One hidden turn or mirror swaps the rows below in pairs. Which row is each named row swapped with?
The rows were stretched afterwards, more along some directions than others.
q299: [-0.71  3.97 -1.24  1.25  0.53 -0.26  0.18  0.32  1.68 -2.14 -0.79  1.34
 -1.32 -1.80 -1.68 -1.95  0.42  0.46 -2.81 -2.29 -0.25]
q775: [ 2.19  4.31 -1.65  0.25 -1.84 -0.79  0.50  1.72  3.62 -2.65  1.08  0.33
 -3.08  0.16 -1.16  0.01 -0.52 -0.74 -2.34 -0.90  3.51]
q3: [-0.82  2.71 -0.83  3.88  2.39  3.00  1.88 -3.65  4.66 -5.20 -0.20 -2.29
 -1.19  0.41 -1.36  0.97  0.05 -4.49  1.15  3.07  2.71]
q314: [-0.39  0.53  0.21  0.82  2.28  3.68 -1.49 -1.90  0.00  0.62 -3.16  0.88
  1.99 -0.23 -0.14  2.91 -0.07 -0.78  1.68  3.94  0.35]
q837: [-1.45  3.32 -1.23  2.96  2.99  1.76  1.82 -3.37  5.32 -5.67  0.01 -3.20
 -1.05  0.03 -0.84  1.47  0.02 -4.40  1.14  2.59  2.53]
q470: [-0.49  3.19 -1.28  2.26  1.14 -0.53  2.34 -0.58  2.15 -0.76  1.31 -2.64
 -1.36  0.64 -1.99 -1.15 -0.36 -2.58  0.21  0.89 -1.33]
q237: [ 1.38  1.49 -0.76  2.84  0.81  1.27  1.69 -0.03  0.76  0.37  0.52 -2.28
 -0.46  0.21 -3.19  2.02  1.11  1.48 -1.58  1.50 -0.28]
q858: [-3.58  4.10 -0.24  0.93  2.09  0.50 -1.44 -1.47  3.20 -2.12 -3.16 -2.17
  2.00  0.02 -4.00  2.96 -0.80  1.21 -0.74 -0.34  0.35]
q805: [-1.92  1.37  0.55 -1.74 -0.06 -1.16 -0.07  0.19 -0.83  0.84 -1.31  0.89
 -0.09 -1.86  0.72 -0.49  0.23  1.85 -1.02 -0.33 -2.26]
q557: [ 0.39  2.17 -0.18  1.10 -2.61 -0.51  0.91 -0.46  1.84 -0.29 -1.06 -1.56
 -3.49 -0.50 -1.10  3.51 -0.28 -0.22 -3.52 -0.44  2.83]
q554: [ 0.97  2.81 -0.91  1.42 -0.13  2.58 -3.53  1.26  1.56 -1.17 -2.45 -0.33
 -1.86 -0.84 -3.16  5.30 -0.67  3.71 -4.19 -0.57  2.99]
q34: [ 1.02  2.30  0.28 -0.17 -1.51  0.16 -2.43 -1.68  3.21 -5.02  2.18 -2.17
 -1.51 -0.79 -1.72  0.00 -1.28  1.05  0.14 -1.54  2.45]
q516: [ 0.82 -0.95  2.65 -1.56 -2.57  1.81 -1.06 -2.40  0.86 -2.13  0.56 -1.35
  0.89 -1.76  0.64  1.23  0.23  3.12 -1.22  1.22  2.07]
q888: [ 2.62  1.42 -0.83  2.67  0.16  3.03 -0.92 -1.30  1.39 -1.53 -1.10 -0.19
  0.66  0.55 -1.01  0.40 -1.58 -2.13  2.11  2.03  1.95]
q770: [-0.92  3.79 -0.96 -0.11 -0.55 -0.27  0.34  0.23  1.81 -2.98  0.50  1.21
 -1.22 -1.29 -2.01 -3.19  1.07  0.12 -1.87 -1.90  0.65]
q961: [ 1.74  0.17  2.17 -1.94 -2.07  2.19 -1.73 -2.93  2.38 -3.46  1.64 -1.37
  0.07 -1.45  0.60  1.57 -0.82  3.20 -0.21  1.51  2.69]
q252: [ 0.42  0.80  0.91 -3.70  0.30 -1.57 -3.23  0.22  0.25  1.78  0.81 -1.77
 -0.85  0.79 -0.11  0.75 -0.86  0.40 -1.05  0.89  0.92]
q690: [ 1.28  0.82  0.62 -3.39 -0.16 -1.39 -2.81 -0.60  0.34  0.87  1.87 -1.29
 -2.58  0.26  1.37  0.20 -0.58 -1.21 -1.11  0.50  0.85]
q806: [-4.36  2.11 -0.15 -0.46  3.89 -0.37  2.97 -0.93  4.25 -2.73 -1.60 -1.23
  1.44 -1.44  0.34  0.59  0.90 -2.56 -0.41  3.98  1.73]
q760: [ 2.36  2.01 -0.82  2.30 -0.23  2.81 -2.07  0.06  0.61 -0.81 -0.78 -1.61
 -1.85 -0.92 -3.10  4.56  0.33  3.02 -3.11  0.23  1.69]
q973: [ 2.30  1.92 -0.48 -3.09 -3.99  0.87 -3.29  0.65 -1.74  3.56 -0.69  2.47
 -0.76 -0.48 -0.84  3.30 -0.40  2.82  1.42  0.83  0.50]
q89: [-0.38  0.95  1.12 -4.54  1.15 -0.58 -3.43  0.18  0.89  1.24  0.64 -1.35
  0.75  0.57 -0.25  1.57 -1.73  0.92  0.20  2.08  0.88]
q130: [-0.42  1.27  2.03 -3.22 -1.60  2.25 -0.53 -3.13  0.62 -0.84  0.17 -0.52
  1.41  0.07  1.75  0.81 -1.26  1.49  0.74  2.64  1.14]
q930: [ 2.73  1.05  0.34 -1.78 -2.52  0.51 -3.52 -2.36 -0.26 -0.46  1.82 -1.46
 -4.67 -1.18  2.97  1.43 -0.62 -1.58 -0.47  0.18  0.45]
q895: [-0.10  5.46 -1.38  0.82  0.51  2.32 -4.17 -3.20  3.96 -3.87  0.06 -0.83
 -2.26  2.18 -0.37  0.49 -3.14 -2.86  3.80 -0.73 -1.54]
q108: [ 2.44  1.06 -0.01 -1.92 -2.38  0.49 -2.61 -2.19 -0.45  0.12  1.40 -0.24
 -4.46 -0.87  2.95  0.80 -0.21 -1.66  0.38  0.64 -0.41]
q980: [ 0.68  0.65 -0.07  0.57  2.16  3.30 -2.12 -1.35 -0.56  1.16 -3.58  0.53
  1.58  0.20  0.50  3.41 -1.04 -0.55  1.28  3.04  0.25]
q868: [ 1.64  1.70 -0.29  1.70 -3.76  2.00  0.03 -2.52  2.60 -1.41  0.76 -1.53
 -1.60 -1.64  0.70  0.80 -1.51 -1.51  3.20  2.16  1.59]
q711: [-1.51  0.50  1.49 -3.61  1.84 -1.60 -1.89  0.45  0.79  1.59 -0.29 -2.38
  1.32  0.37 -1.29  1.46 -1.31  1.49 -0.06  1.66  0.14]
q529: [-0.31  3.96 -1.44  2.82  2.53  1.97  0.80 -3.93  5.41 -5.19  0.33 -3.10
 -2.27  0.87 -1.31  1.47 -0.73 -4.36  1.70  2.11  2.43]
q926: [ 1.29  1.03 -0.32  1.32 -4.04  0.90  0.47 -2.34  1.70 -0.55  0.32 -1.14
 -2.08 -1.92  0.75  0.61 -0.62 -1.50  3.02  1.73  1.53]
q353: [-1.16  4.89 -0.85 -0.39 -0.18 -2.91 -1.00 -0.95  3.95 -1.47  2.18 -1.91
 -3.13  0.77 -2.11 -3.25 -2.00 -1.86  2.18 -2.12 -1.70]
q85: [ 1.19  0.44  0.48 -0.45 -1.75 -0.12  0.08  1.94 -0.26  2.60 -2.22  0.83
  1.20 -1.94  0.74  3.81  0.56  3.23 -2.80  1.33  0.67]
q475: [-2.33  3.37 -0.66 -2.29  0.55 -0.16 -2.10  2.15  2.68  0.36 -3.09  1.35
 -0.72 -1.49 -1.33  1.78 -1.50  0.97 -2.21  0.71  3.33]
q738: [-0.86  3.59  0.56 -3.35 -1.24  0.87 -1.72 -3.64  1.79 -1.35  0.34 -0.62
 -0.99  1.75  0.71 -0.66 -2.32 -1.61  4.11  1.53 -0.88]
q694: [ 0.74  0.67  2.53 -3.09 -2.31  1.92 -0.66 -2.78  0.35 -0.74  0.31 -0.66
  0.97 -0.52  1.28  1.02 -0.85  2.61  0.03  2.42  1.76]
q445: [-0.30  2.74 -0.04  0.66 -0.50 -0.76 -2.49 -1.94  4.22 -4.90  2.06 -2.11
 -1.22 -1.14 -1.66 -0.17 -0.91  1.31 -0.28 -2.14  1.22]
q702: [ 2.46  1.63 -0.22 -0.07 -4.00  1.30 -2.69 -3.00  0.40 -1.11  1.74 -1.02
 -4.26 -1.63  2.99  1.32 -0.62 -1.70  1.73  0.50 -0.41]
q51: [-2.21  5.15 -1.01 -0.22  1.15  0.84 -1.05 -0.36  2.85 -3.11 -0.85  0.04
  1.37 -0.31 -3.23 -0.18 -0.35  0.97 -1.81 -1.09  2.12]
q594: [ 0.16  0.86 -0.35  0.76  1.97  3.41 -2.63 -2.61 -0.46  1.27 -3.66  0.29
  1.41 -0.35 -0.24  4.14 -0.32 -0.50  1.75  2.95 -0.36]
q425: [ 0.16  0.82  0.07  0.69  2.56  3.07 -1.95 -1.84 -0.24  1.92 -3.99  0.03
  1.50  0.05  0.06  4.42 -0.80  0.20  0.92  3.19 -0.32]
q749: [-0.95  3.09 -0.83  0.01  0.83 -2.42  1.52 -0.81  1.90 -0.55  2.11 -2.76
 -1.77  0.67 -1.35 -2.94 -0.65 -3.40  2.01  0.14 -1.93]
q444: [ 2.57  0.98  0.14 -0.82 -3.74  1.17 -2.89 -2.73 -0.43 -0.59  1.44 -0.90
 -4.40 -1.30  3.19  2.00 -0.63 -1.71  1.69  0.87 -0.44]
q977: [-1.31  4.48 -1.08 -0.73  0.76 -2.59  0.06 -0.79  3.26 -1.44  2.37 -1.86
 -2.59  0.98 -1.49 -3.49 -1.85 -3.58  2.27 -1.13 -1.71]
q695: [-1.90  0.79  1.67 -2.61  1.67 -0.52 -1.26 -0.08  1.45  1.55 -0.73 -2.17
  2.03  0.21 -1.84  2.33 -1.65  2.90  0.47  1.94 -0.78]
q412: [ 1.54  2.77 -1.43  2.59  2.06  2.51 -1.06 -0.46  1.53 -1.38 -2.04  0.30
  0.30  0.79 -1.73  0.43 -1.71 -2.71  0.78  1.31  1.66]
q778: [-3.48  3.73 -0.01  1.96  3.26  2.82 -1.66 -2.24  4.50 -3.02 -3.14 -2.46
  1.48  0.64 -2.21  5.19 -1.38  1.61  0.16  1.47 -1.07]
q97: [-2.88  1.32  0.61 -0.31  3.21  1.00  2.53 -2.66  3.95 -2.99 -0.68 -2.29
  1.63 -1.15  1.00  1.74  0.35 -2.56  1.26  5.13  1.55]
q751: [-2.23  1.66  1.53 -2.23  0.98 -1.26 -1.37  0.05  2.03  1.82 -1.03 -1.72
  0.92  0.09 -2.22  1.65 -1.50  3.87  0.19  0.88 -1.47]
q212: [-1.82  5.12 -0.92 -0.14  0.66 -0.47 -0.52  0.06  2.38 -2.72 -0.78  0.27
  0.18 -1.10 -2.96 -1.18  0.29  0.68 -2.57 -1.77  1.71]
q84: [-0.15  2.42 -0.91  1.69  0.62 -0.76  2.26 -0.30  1.33  0.34  1.30 -2.82
 -1.06  0.60 -2.37 -0.44  0.93 -0.66 -0.33  1.30 -1.13]
q569: [ 1.05  1.05 -0.09  2.53 -0.41  1.73 -0.17  2.13  0.72  0.22 -2.48  1.27
  1.87 -2.05 -0.13  3.83  1.11  3.16 -2.93  1.40  0.14]
q829: [-0.31  3.55 -0.33  3.47  2.48  2.68 -0.12 -1.96  5.61 -5.51 -0.92 -2.51
 -2.64  0.74  0.53  3.13 -1.46 -1.66 -2.17  1.39  0.94]
q844: [-0.07  2.97 -0.99  2.81  1.96  3.09  1.12 -4.68  4.82 -5.16 -0.13 -3.07
 -2.41  1.00 -1.14  2.13 -0.61 -4.18  1.30  2.81  2.87]
q409: [ 1.18  2.57 -1.15  2.43 -0.12  2.25 -3.11  1.04  1.01 -1.26 -2.37 -0.78
 -2.10 -1.01 -3.35  5.39 -0.17  2.71 -3.71 -0.80  2.36]
q708: [ 1.43  4.27 -1.88  3.12  1.72  3.48 -4.48 -0.58  2.78 -2.91 -1.21  0.38
  0.27 -0.11 -1.28  3.04 -1.09  0.42  1.52  0.24 -1.43]
q836: [-0.90  3.36 -0.29  3.12  2.44  2.92 -0.42 -2.09  5.67 -4.73 -1.53 -2.39
 -1.93  0.48  0.36  3.71 -1.39 -0.76 -1.73  1.58 -0.05]
q610: [ 1.99  4.13 -1.36  1.63 -1.02  0.62  0.12  1.25  4.61 -4.89  1.31  0.61
 -3.23  0.17 -0.03 -0.33 -0.48 -1.60 -2.44 -0.29  3.22]
q223: [-1.67  2.25 -0.54 -1.75 -0.36 -0.41 -1.69  1.79  1.83  0.91 -3.19  1.22
 -1.00 -1.61 -1.53  2.08 -0.79  1.39 -1.91  0.52  3.51]
q947: [ 1.77  4.86 -2.19  3.27  1.15  3.62 -4.81 -1.25  4.20 -4.06 -0.59 -0.17
 -1.01  0.51 -1.62  2.43 -1.80 -0.43  1.82 -0.51 -1.04]
q413: [ 2.26  1.57 -0.81  3.51 -0.12  2.68 -1.87 -0.39  1.49 -1.81 -1.13 -2.15
 -1.65 -0.98 -3.52  5.08  0.46  2.76 -3.40 -0.15  2.27]
q648: [-0.99  2.10  0.11 -0.92  0.11  0.02 -0.31  0.07  0.35  0.39 -0.76  1.42
 -0.36 -0.40 -0.39 -0.55 -0.53  3.27 -0.63 -0.20 -2.24]

q694 is swapped with q212
q470 is swapped with q89
q888 is swapped with q806
q223 is swapped with q926
q930 is swapped with q760
q409 is swapped with q444
q868 is swapped with q475
q708 is swapped with q829
q3 is swapped with q314
q770 is swapped with q516
q425 is swapped with q529
q973 is swapped with q557

